(in the rows, 128 means zero)
Named turns come first, each shown by rows before and after it. Which turns, in which order, take the first row of each pair that follows to the second? Write the first one first, as in the answered first pair.
k212 (before -> after):
[106 120 133 132 138 196 131 111  94 118 103 113 134 129 151 117 128 132]  ->  [114 119 124 121 139 196 136 111  94 119 105 117 140 123 151 117 141 127]
[107 108 113 125 110 125 127 126 115 126 142  98 155 153 112 110 136 132]  ->  [108 110 105 114 118 127 130 130 117 127 145 101 155 147 117 109 146 131]
[119 116 121 111  86 126 121 140 118 113 117 129 107 130 134 156 122 142]  ->  [122 113 118 106  90 125 125 144 118 110 114 130 110 124 140 161 128 144]
k855 (before -> after):
[130 134 154 148 124  97 171  97  58  99 148 144 140 147 139 188 101  83]  ->  [135 125 160 125 133 117 168 103  51  84 151 142 132 143 135 184 111  70]
[118 124 107 171 104  94 152 121 144 161 130 118 177 126 144 155 121 147]  ->  [162 110 115 117 149 116 145 158 137  98 159 163 145 117 154 154 168 125]
[ 98 105  93  62 142 166 128 146 114 117 145  54 137 106 123  87 151 127]  ->  [ 88 146  69 172 111  94 142 108 161 178 134  85 167 124 126 121 112 164]
k348 (before -> after):
[126 117 112 167 103 107 127  93 138 164 125 144 142 141 111 159  93 136]  ->  [100  99 137 118 103 148 107 108 115 151 119  95 106 138  94 115  87 133]
[108 139 156 143 156 150  74 128 172 135 116  83 107 138 102 112 128 141]  ->  [122 148 124 160 160 123  79 125 196 141 121 102 133 131 116 129 148 147]
[149 168 115 144 150 119 141 143 173 133 146 138 127  89 133 112 139 120]  ->  [136 173 171 161 133 129 135 134 151 117 128 148 104 111 130 116  98 110]
[105 113 144  67  91 174 146 128  47  93  80  97  94 154 126 125 124  98]  ->  [146 120  37  75 131 126 169 140 113 121 118 107 158 119 150 144 210 126]
k471 (before -> after):
[116 166 160 136 145 131 112 133  96 117 125 137 124 111 116 137  90 113]  ->  [105 171 129 138 158 124 109 145 132 138 147 109 128 105 110 112 109 137]
[171 133 112 192 108  79 177  62 137 129 127 209 186 129 152 190 104 110]  ->  [ 87 109 195 132  67 157 136  76  77 127  96  94  99 157 109  98  35 110]
[140 134 151 159 110 133 128  98 144 138 117 151 122 122 120 136 132 142]  ->  [133 129 155 152  98 140 126 104 141 140 113 133 112 128 110 116 127 146]
[128 125 116 139 130 124 116 129 140 138 114 116 136 127 128 118 128 124]  ->  [137 120 119 145 128 121 124 120 130 125 118 133 140 125 140 132 123 115]

Between the rows of a pair lie 2 to 3 turns.
[137 137 163 158 104 112 139 111 106 114 103 158 130 143 122 164  87 108]  ->  [163 138 105 154 119  90 152 117 127 124 121 163 165 122 134 178 124 113]	k471 then k348 then k471
[132 125 106 125 134 130 126 129 126 131 134  90 149 105 133 118 147 128]  ->  [111 137 142 160 116 121 116 117 127 144 127 102 133 124 122 122 111 135]	k855 then k348 then k471
[118 105 149 172 101 125 142 101 126 155 111  67 139 136 132 134  97 122]  ->  [121  96 154 142 107 143 141 106 108 138 109  55 123 132 133 124 105 118]	k471 then k471 then k348
[165 116 139 114 146 145 142 147  99  85 129 191 138 109 150 163 144 102]  ->  [ 98 116 148 128  87 164 145 120  67 139  90  88 144 124 129 127  96 117]	k348 then k855
[105  98 161  87 117 155 114 119 116  98 116 103 121 112  85 112 113 127]  ->  [123 116  90 119 128 108 129 106 165 135 133 107 178  94 100 134 148 149]	k348 then k855 then k855
[127 105 115 178 135 118  98 158 165 146 104 144 137 110  95 108 136 159]  ->  [140  89 155 130 136 161  97 165 114  97  98 154 108 115 105 109 132 129]	k855 then k471 then k471
[125 131 147 147 113 122 145 109 100 118 114 160 125 142 135 156  96 111]  ->  [147 135 116 154 127 110 153 112 118 130 129 165 145 129 145 165 133 116]	k471 then k348 then k471
[125 156 124 194 117  78 118 112 168 157 127 168 144 149 126 146 114 134]  ->  [113 119 189 104 103 161 110 128  86 105 108 122  90 150 126 108  99  99]	k471 then k855 then k855
[ 88 107 215 140  73 139  99 145  86 122 101 171  92 165  74 117  63 150]  ->  [118 132 156 166 130  89  83 175 190 140 150 216  90 155  79 110 125 179]	k471 then k855 then k348
[144 114  41 169 134 121 152 130 113 174 150 121 205 113 129 171 165 158]  ->  [ 75 119 117 176 102 150 103 136 107 194 126  66 125 153  86 110  93 173]	k348 then k471
[145 123 144 104 119 110  89 124 134 104 114 156  98 161 125 143 108 116]  ->  [124 129 139 129 104 100  92 113 135 128 103 137 109 166 120 145  93 123]	k855 then k855
[ 81 162 167 106 107 159 130 127 106 152  77  58 154 124 122 146 101 128]  ->  [129 158 123 119 116 130 159 124 111 136  89 109 205 103 153 197 144 121]	k348 then k471
[144 116 145  64 152 170 126 131 109  88 139  94 115 103 139 108 161 108]  ->  [121 144 139 169  86 120 158  76  94 142 106 104 172 122 138 160  97 121]	k855 then k471 then k471
[164 100  95 129 172 149 102 143 176 130 133 123 116  98 155 140 174 129]  ->  [141 114 131 194 111 126 122  99 134 154  93 131 140 116 153 178 103 122]	k471 then k855 then k855
[143  98  91  56 145 131 144 130  99 142 122  82 166  67 170 140 205  82]  ->  [101  93 143  43 127 163 121 138  90 146 106  43 111  84 144  98 165  82]	k348 then k855 then k471
[127 126  66 109 151 116 131 116 159 171 132  68 146 111 123 101 163 146]  ->  [ 97 145 164 173 116 110 109  91 146 163 103 121  94 155 110 109  73 139]	k855 then k348 then k471
[117 125  51 107 138 135 137 140  97 127 145 100 165 105 130 101 193 108]  ->  [ 97 149 116 201  83 108 138  94  85 141 110 152 161 145 124 142 109 101]	k855 then k348
[165 142 144 146 168 108 120 142 183 109 153 198 126 119 139 151 150 128]  ->  [138 149 146 140 175 115  95 151 204 132 159 162 101 123 117 113 145 150]	k348 then k471 then k348
[ 90 131 104 155 123 126 104 113 167 141 131  85 125 128 124 131 115 154]  ->  [ 84 118 149 131 109 152 105 111 126 112 114  93 104 136 121 127  90 135]	k348 then k471 then k348
[126 125 142  97 111 152 128 111  82 110  96 100 131 150 135 118 119 112]  ->  [122 134 163  97 133 148 100 138 113 110 108 112  92 159 126  94 124 121]	k855 then k855 then k471
[127 134 130 150 106 112 140 104 107 126 104 135 145 123 140 161 102 122]  ->  [104 150 136 157 113 102 118 113 140 150 112 125 118 137 123 133  93 145]	k855 then k471 then k855
[128 148 166 161 137 113 105 129 158 130 137 184 101 145 132 139 101 130]  ->  [161 124 152  98 151 149 127 138 116  89 140 173 116 126 147 146 146 107]	k855 then k348 then k471
[140 139 154 138 130 141 150 115 148 124 116 179 162 130 132 152 153 133]  ->  [141 134 169 124 119 155 154 110 119 116 108 167 162 127 131 153 146 126]	k855 then k348 then k348
[ 66  86 167  91  62 155 152 111  54 138 100  68 117 134 120 124 107  89]  ->  [135 110  94 145  94  84 191 102  99 136 130 170 191 105 156 206 167  90]	k471 then k471
[107 120 108 150 103 125 133 137 141 162 107 122 151 126 106 120 135 121]  ->  [115 103 147 115 112 158 129 147 111 121 105 138 116 132 106 111 136 102]	k471 then k855 then k471
[128 138  98 152 111 101 144 120 135 154 133 113 160 126 132 133 133 136]  ->  [153 118 121  93 147 140 138 141 114 104 141 130 137 116 140 132 156 113]	k855 then k471 then k348
[145 142  88 119 140 104 125 141 155 140 137 122 158 119 108 145 162 142]  ->  [126 136  92 118 127 111 125 139 139 148 129  88 159 121 103 131 155 142]	k855 then k855
[125 145  86 136 130 110 104 115 137 193 145 142 176  85 110 116 149 163]  ->  [ 98 130 140  97 118 160  82 123  96 180 130 101 132  96  93  74 117 150]	k348 then k348
[108 139 188 149 116 149 101 139 138 126 135 113  97 162 113 136 114 126]  ->  [117 129 183 117 132 169 101 149 125 108 137 106  92 153 120 130 135 116]	k471 then k471 then k348
[133 114 143 104 148 141 113 156 137  95 148 146 111 136 141 119 151 128]  ->  [105 110 160 111 113 156 113 134 104 111 122 103 111 147 133 111 115 129]	k348 then k348 then k855
[116 142  56 127 132 110 113 124 158 149 156 102 180 126 144  99 175 112]  ->  [ 95 130  93  80 119 153 103 130 121 129 140  63 144 134 135  70 166 101]	k471 then k348 then k471
[121 134 182 131  90 143 142 103  45  99  90 107 123 134 144 157  81  90]  ->  [166 149  88 159 122  84 169 107 104 131 126 135 192 105 169 188 151 110]	k348 then k348
[133 127  72 151 127 121 133  99 160 176 133 113 180 114 114 109 136 151]  ->  [132 113  81 103 133 155 128 115 139 162 131  80 164 112 109  85 148 141]	k471 then k348 then k471
[128 137 105 169 122 103 130 113 136 144 116 138 169 134 128 136 127 134]  ->  [136 129 122 156 147 104 116 135 162 129 132 170 135 137 128 125 137 134]	k471 then k471 then k855
[100 119 168 116  93 161 134 106  80 149  92  88 131 139 116 130  82 115]  ->  [110 137 165 168  89 125 131  97 111 158  95 139 142 146 120 153  72 124]	k348 then k855 then k348
[134 110  86 159 114 104 129 132 175 184 138 126 127 112  90 102 154 149]  ->  [140  83 131  89 117 162 121 146 117 132 130 100  94 103  92  83 156 123]	k471 then k855 then k471
[ 82 128 139 177  98 133 131 114 145 169 103  83 133 147 114 132 111 154]  ->  [ 89 130 104 175 109 124 142 122 161 182 116  83 151 137 118 141 134 163]	k348 then k348
[153 112  49  72 128 109 105 157 140 141 148 105 133 135 111 109 211 130]  ->  [176 119  45  95 113  90 128 136 122 126 138 144 164 127 132 152 205 118]	k471 then k471 then k348
[128  95 146  93 105 156 142 117  70 109 125  90 131 144 134 127 101 134]  ->  [132 109  73 123 126 114 151 119 130 152 150  83 163 127 135 130 143 157]	k855 then k348 then k348
[160 118  80 154 112 112 161  92 127 134 130 157 193 116 162 195 140 115]  ->  [153  89 147  73 112 182 147 114  68  84 115 129 138 124 151 159 127  88]	k855 then k348 then k348
[133 121  77 165 138 121 165 144 194 118 141 119 202 146 137 144 147 155]  ->  [152 106  85 130 132 144 180 138 146  82 134 122 209 137 151 159 158 133]	k471 then k348 then k348
[129 120  92 106 101 103 145 143 120 157 113  83 149  86 115 137 160  96]  ->  [126 132 159 157  78  98 138 123 108 142  95 134 125 116 114 159 102  80]	k855 then k348
[150 122 122 176  81 137 128 103 129 157 129 115 170 115 107 144  85 141]  ->  [143 124 115 177  82 136 123 109 137 160 131  99 166 119 105 135  95 149]	k471 then k471
[120 137 114  96 143 128 134 138 132 117 156 166 173 114 128 137 157 132]  ->  [ 99 141 107 105 139 123 118 140 154 139 161 134 162 114 112 109 152 148]	k348 then k471 then k348
[135 147 104 113 180  95 101 119 177 146 150 108 140 104 142 117 169 158]  ->  [165 134 133 110 170 104 130  98 120  99 130 166 160  98 163 172 160 118]	k855 then k471
[ 98 133 173 136 105 137 147 108  91 117 101 109 136 164  85 121  92 119]  ->  [ 88 147 143 144 118 123 134 123 138 150 122  83 130 162  71  98 104 144]	k471 then k348 then k348
[103 126 164 133 114 141 129 112 103 125 114 140 113 140 109 122 103 124]  ->  [128 132 127 154 112 114 149 100 109 136 117 152 156 128 124 155 126 130]	k348 then k855 then k471
[ 82 143 130 196 128 140 129 115 133 163 123 142 134 156 102 186 110 120]  ->  [ 98 128  77 122 170 155 123 153 150 155 157  94 134 129 104 149 181 133]	k855 then k855 then k471
[120 112 119 103  73 159 151 107  82 151  98 111 154 121 111 137 143 106]  ->  [121 130 105 146  78 118 151  98 121 174 104 138 170 127 112 150 141 124]	k471 then k348
